In the rows, 128 means zero.
A single turn carries every row of the set below to another of its rows. Some are shown first; where does it send the rows asked next?
duka: [108 139 178 119 122 150 126 131 109 121 106 110 134 142]
Faboz: [132 167 146 134 123 139 140 109 142 132 133 116 150  78]
vige: [117 128 124  98 126 140 133 152 125  90 136  93 131 103]
batab: [145 134 144 133 155 131 139 120 118 159 103 125 134 101]
Vala: [125 118 123 115 156 139 121 135 127 157 128 106 161 124]
lem: [117 155 166 119 100 105 146 133 148 107 117  93 127 150]
taru: [ 85 127 140 115 155 111 126 126 125 114 142 102 156 104]
siko: [106 134 155 155  97 162 104 143 114 116 137 113 135 123]
Gol: [122 140  82 147 119  86 148 143 114 115 128 111 144 134]
Fipan: [136 141 115 190 146  99 117 133 120 115 127 111 135 109]
ruzov: [166 144 120 177 108 106 130 129 105 127 124 113 139 147]
nuled: [117 134 116 153  95  89 149 132 114 130 136 122 121 163]
lalu: [111 126 171 148 113 106 126 166 112 143 131 139 137 104]
zarif: [ 93 148 147 136 129 125 119 154  91  95 147  93 137 101]
meb: [149 166 139 155 126 124 130  97 145 141 102 109 126 132]
nav: [152 152 121 132 146 125 116 129 108 129 143 101 128  71]
Ravon: [148 136  93 136 110  94 132 135 120 128 136 115 134 163]
dap: [135 129 141 159 127 117 128 164 104 109 133 129 123  74]
lubab: [157 131 109 141 101 100 151 125 127 137 144 108 124 158]
Tir: [132 145 118 142  97 114 168 102 128 138 119 100 126 151]
zorok: [131 127 133 128  90  81 134 137 114 107 130 103 118 161]
Bur: [121 168 179 144 123 125 135 122 100 149 117 119 127  98]
sapeg: [133 150 108 167  91 107 150 138 115 126 136 121 136 157]
rulov: [116 127 121 133 136  81 139 159 136  90 141  85 139 123]
fup: [138 129 120 102 111 134 132 138 149 136 144 109 125  84]
zeti: [121 146 160  84 143 123 130 129 114 131 130  83 138 123]
zanu: [129 134 199 120 121 108 128 128 127 126 140 108 140 109]
satof: [132 147 144 150 136 128  82 133 112 100 142 117 151  98]

Tir goes to zorok
Bur goes to zeti
Now find these:
Fipan goes to meb
Ravon goes to sapeg
dap goes to batab
zanu goes to taru
Vala goes to siko

A single turn carries every row of the set below to another of its rows. Some are shown first; where does it send the rows asked next?
laf: [163 146 135 135 117 121 142  92 137 148 160 125]
taseg: [139 118 146 149 115 133 111 100  87  93 136 140]
Kone: [134 125 147 153 110 121 126  92  87 103 133 144]
nisap: [141 132 127 148  97 127 160  86 107 131 128 132]
ter: [140  96 100 135 103 134 126 146 138 135 134 143]
Kizo: [139 155 153 143 108 164 159  98 126 124 140 132]
bega: [118 157 120 137 134 155 119  93 111 107 113  99]
temi: [114 126 106 124 139 106 140 130 116 143 105 105]
ful: [ 99 122 129 133 133 149 146 119 100 119  91 132]
zot: [160 100 141 116 133 141 141 137 117 132 101 121]
gor: [124 174 115 142 118 120 117 120 139 105 158 139]
pefiv: [102 101 138 150 106 167 128 126 106 119 139 140]
Fuf: [108 157 163 129 154 141 139 125 123 150 118 140]
gefu: [146 143 160 132 122 149 127 140 108 121 173 111]
Mivo: [149 123 101 110 133 164 140 130 133 152 119 123]
vide: [147 144 126 128 132  98 135  98  97 150 147 144]
Bili: [142 147 134 154 100 136 132  95 146 114 159 152]
nupum: [156 107 101 126 128 120 111 122 143 112 104 128]
miv: [106 128  95 131 145 138 121 136 119 145 106 108]
Fel: [139 131 161 155 115 101 140  96 140 127 123 145]
diza: [130 141 159 152 106 121 158 116 142 146 135 105]
fizu: [160 124 149 112 164 134 112 105 111 117 135 149]
zaku: [116 171 122 140 129 141 130  91 119 108 114 103]
Megi: [123 100 141 144 129 177 110 132  98 122 137 126]
Zafu: [153  83 145 134 125 152 113 126 138 144 133 141]
zaf: [148 169 147 134 136 124 143  91 152 125 123 131]
meti: [154 132 139 111 172 135 115 139 108 125 122 139]
duf: [114 121 121 149 118 128 119 104 110 163 143  92]
tobu: [ 87 128 139 165 120 120 107 117 139 133 130 148]
Vor: [136 152 166 139 117 150 139 129 110 129 168 111]
petiv: [130 119 137 132 119 159 132 157 150 108 109 138]
Rut: [146 120 124 125 133 157 111 138 168 131 127 105]
togab: [133 125 113 137 131 166  93 142 127 109 160 118]
ral: [140 114 118 126 136 162 117 113 141 117 101 162]
bogu: [115 123 127 137 135  95 114 151 152 132 138 117]
lamit: [112 108 113 140 139 154 115 115  94 120  98 135]
zap: [120 121 153 135 155 127 108 159 133 121 123 152]
Vosi: [ 99 136 149 167 115 112 110 108 138 124 138 150]
lis: [143 140 124 122 142  94 132 117  99 148 138 153]
Nopub: [120 156 118 155  98 122 151 102 144 116 121 118]
vude: [125 124 106 133 115 170 115 123 123 128 173 115]
mik: [121 133 133 149 114 117 130 105 115 163 152  92]
Vabi: [118 169 168 131 150 141 141 111 124 141 123 134]
teku: [132 171 111 130 130 118 114 136 137 103 156 139]
Kapos: [159 126  98 119 149 130  97 129 111 117 148 129]
sizi: [110 109 122 142 137 117 112 160 132 153 134 123]
soze: [133 125 174 128 155 127 111 143 145 121 142 137]
ponod: [150 140  95 114 145 147 106  98 120 114 151 132]

miv goes to lamit
nupum goes to zot
Now find these:
zaku goes to Kone
Fel goes to diza
taseg goes to gefu
bogu goes to temi

